In the data rows, zero lies at 4.5, halfway between 4 and 5.
Here are some numbered points:
[5 3 6 4 5 3 4 4 4 3 6 5 4 5 3 6 5 5 6 4 4 5 5 5] 0
[3 6 7 7 5 5 5 7 3 3 4 6 2 2 5 3 4 4 3 5 4 6 5 4] 1
[5 5 3 6 4 5 4 4 5 5 6 6 5 4 6 3 2 4 5 5 5 5 5 6] 2
[5 3 8 4 5 5 7 4 4 5 4 3 5 7 5 4 6 4 3 5 2 5 5 4] 3
[5 0 9 5 3 1 8 6 4 3 6 3 4 9 4 8 9 3 4 4 1 5 8 5] 4
[4 6 4 5 5 5 3 4 6 3 3 6 2 4 6 4 2 6 5 4 6 4 4 4] 5
[7 4 5 5 3 4 6 3 7 6 6 3 6 6 3 4 5 4 6 4 4 4 4 5] 6
[4 4 8 1 7 5 8 3 3 5 4 2 2 9 4 3 8 4 4 4 2 3 5 6] 7
[7 2 9 7 5 2 7 5 9 3 4 5 5 5 4 6 8 4 7 5 3 7 5 3] 8
[6 5 0 5 4 4 4 2 8 5 2 6 6 6 7 5 3 3 5 2 5 3 5 6] 9
[7 6 0 8 6 2 2 4 8 2 5 8 5 3 5 5 1 5 7 4 6 6 4 6] 10
[4 0 9 1 3 6 8 4 0 6 6 0 5 9 1 6 9 4 4 6 0 4 5 3] 11
[4 8 6 6 6 8 5 4 3 5 5 6 2 2 6 2 0 7 3 6 7 4 3 4] 12
[5 1 4 6 2 2 4 4 6 4 5 5 5 5 5 6 5 3 4 3 5 4 8 6] 13
[6 6 2 4 3 4 3 4 7 6 3 3 7 4 4 5 4 4 4 5 6 5 3 2] 14
[7 2 9 5 3 4 8 4 6 7 5 1 6 6 5 4 8 3 5 5 3 4 4 3] 15
[4 2 4 3 4 3 3 4 6 4 5 3 6 6 2 6 7 4 6 4 4 4 5 4] 16
[4 4 3 5 4 1 4 6 6 2 2 6 5 5 6 8 6 5 5 3 4 6 6 3] 17
[6 8 0 6 2 5 3 3 8 6 3 3 8 3 3 4 2 3 4 5 7 5 3 2] 18
[5 0 9 4 4 2 7 5 4 3 6 3 5 8 3 7 9 4 5 4 2 5 6 4] 19
Which three points above are nearest to each new point by angle? Their numbers follow each, nearest first.
[6 2 5 5 5 2 4 4 8 2 5 5 4 5 7 7 5 5 5 1 5 3 5 7] 13 17 9
[5 7 5 5 5 7 7 2 5 8 3 3 5 4 6 1 2 4 3 5 5 4 3 4] 12 18 2
[4 7 2 5 4 4 3 3 5 4 2 6 3 3 7 4 1 5 4 3 7 4 6 5] 5 9 10
[6 6 0 5 4 3 4 3 9 5 2 6 6 5 7 5 3 3 5 2 6 4 5 4] 9 18 10
[5 0 6 6 2 1 5 4 6 4 5 5 5 6 4 7 6 3 5 3 4 5 7 6] 13 4 19
[6 5 3 7 5 5 5 4 5 5 6 5 5 3 5 3 2 4 5 5 6 4 5 6] 2 10 12
[3 9 4 4 9 8 2 8 3 2 7 6 2 1 1 2 1 9 7 7 5 6 1 4] 12 5 1
[6 5 4 3 5 5 4 3 6 6 6 3 7 4 1 4 5 5 6 5 4 4 3 4] 6 14 16
[7 6 0 8 8 1 2 4 9 0 5 9 4 2 5 5 1 5 7 4 6 7 5 6] 10 5 2
[4 7 3 5 5 5 3 4 6 4 2 6 3 3 7 4 2 5 4 3 6 4 5 4] 5 9 12
[2 4 6 4 8 6 4 8 1 2 7 7 1 3 4 4 5 8 4 7 4 6 3 6] 1 12 0
[4 5 0 4 3 7 5 4 2 7 5 2 8 4 3 2 4 2 3 4 4 3 5 5] 18 14 2
[5 4 4 4 5 3 3 4 6 4 5 4 5 4 3 6 5 5 6 4 5 5 5 4] 16 0 17
[9 4 3 9 2 5 7 4 5 8 8 5 9 2 4 2 3 2 4 8 6 6 7 6] 2 6 18
[5 3 4 2 4 4 3 5 5 4 5 4 5 5 2 7 6 5 6 3 3 4 4 4] 16 0 19
[3 7 6 4 6 6 4 6 3 4 5 5 2 3 5 3 2 7 4 5 6 5 3 4] 12 1 5
[6 2 6 5 6 2 5 4 8 2 5 7 2 6 7 5 6 4 5 3 3 5 5 7] 8 4 13
[6 6 2 5 3 3 4 2 9 6 2 5 6 6 7 5 2 3 4 2 5 4 5 6] 9 18 14
[1 4 9 5 4 7 7 8 0 5 5 4 3 3 4 3 7 6 3 8 5 7 4 3] 1 11 3
[6 0 5 6 1 0 4 4 5 3 6 5 5 4 6 7 6 3 4 3 4 5 9 7] 13 4 19
[4 6 4 4 6 5 3 3 5 4 3 5 3 4 7 4 2 6 4 3 6 3 3 4] 5 12 9
[8 5 4 9 4 3 5 3 9 5 5 6 6 2 5 5 1 5 6 4 8 6 5 3] 10 18 2
[6 4 3 7 4 4 4 4 4 5 8 5 5 2 3 3 2 5 5 5 6 5 5 6] 2 10 12
[3 7 4 3 4 7 6 5 2 5 4 4 3 4 5 3 4 5 4 4 5 4 4 3] 12 1 5
[4 7 6 5 7 7 4 4 4 5 5 6 3 2 6 1 1 7 5 6 6 5 3 4] 12 5 1
[4 5 3 2 4 4 3 4 4 5 5 3 5 6 3 6 5 5 5 4 4 4 4 4] 16 11 14
[4 5 0 4 3 3 3 4 6 4 1 6 5 6 7 6 3 3 5 2 5 3 6 5] 9 17 10
[5 8 7 7 7 7 5 3 4 5 5 6 1 2 6 0 0 7 4 6 7 6 3 5] 12 5 1
[9 4 1 2 6 4 4 2 6 6 6 3 7 7 2 4 6 3 7 5 2 3 4 7] 6 16 9
[6 4 2 2 3 3 4 1 7 6 3 4 7 7 4 7 4 3 5 1 4 2 4 5] 9 16 6
[7 2 7 4 8 1 0 4 8 1 9 4 5 2 0 8 6 8 9 5 3 6 1 5] 0 16 8
[8 5 4 4 4 5 4 1 7 8 6 2 7 5 1 4 4 4 5 5 4 5 3 4] 6 14 18
[8 7 1 8 7 1 1 3 9 3 5 9 4 2 5 5 1 5 7 4 6 6 5 5] 10 2 5
[4 2 5 6 5 4 3 5 3 3 7 6 3 3 3 5 5 6 6 5 4 5 5 6] 0 1 19
[5 0 9 1 2 5 9 3 2 8 5 0 6 9 2 5 9 4 4 5 1 3 4 3] 11 3 15
[6 5 3 6 5 4 4 3 8 4 5 6 5 4 5 4 3 4 5 5 5 5 4 5] 10 2 9
[4 6 1 4 3 9 4 5 1 6 4 2 8 4 2 3 4 2 4 5 5 4 5 5] 18 14 11
[4 3 7 7 4 4 5 6 2 3 6 5 4 3 4 5 5 5 4 6 5 7 6 4] 1 4 0
[3 5 7 4 3 6 6 7 1 5 4 5 4 4 5 3 6 5 2 7 4 6 4 2] 1 3 11
[4 3 6 6 5 4 5 5 2 4 6 6 2 3 6 5 3 6 3 5 5 5 6 5] 1 12 0
[1 7 5 7 7 4 5 9 2 1 3 9 0 3 9 3 1 6 2 4 5 5 6 6] 1 5 12
[5 0 5 6 3 3 5 4 4 4 6 6 5 4 6 6 5 3 4 3 4 4 9 7] 13 4 19
[7 2 9 6 1 6 9 3 5 9 6 1 6 6 3 4 8 3 4 5 3 4 5 3] 15 3 11
[6 2 6 5 3 2 4 3 7 4 5 5 5 5 5 7 6 4 5 3 4 4 6 5] 13 8 4
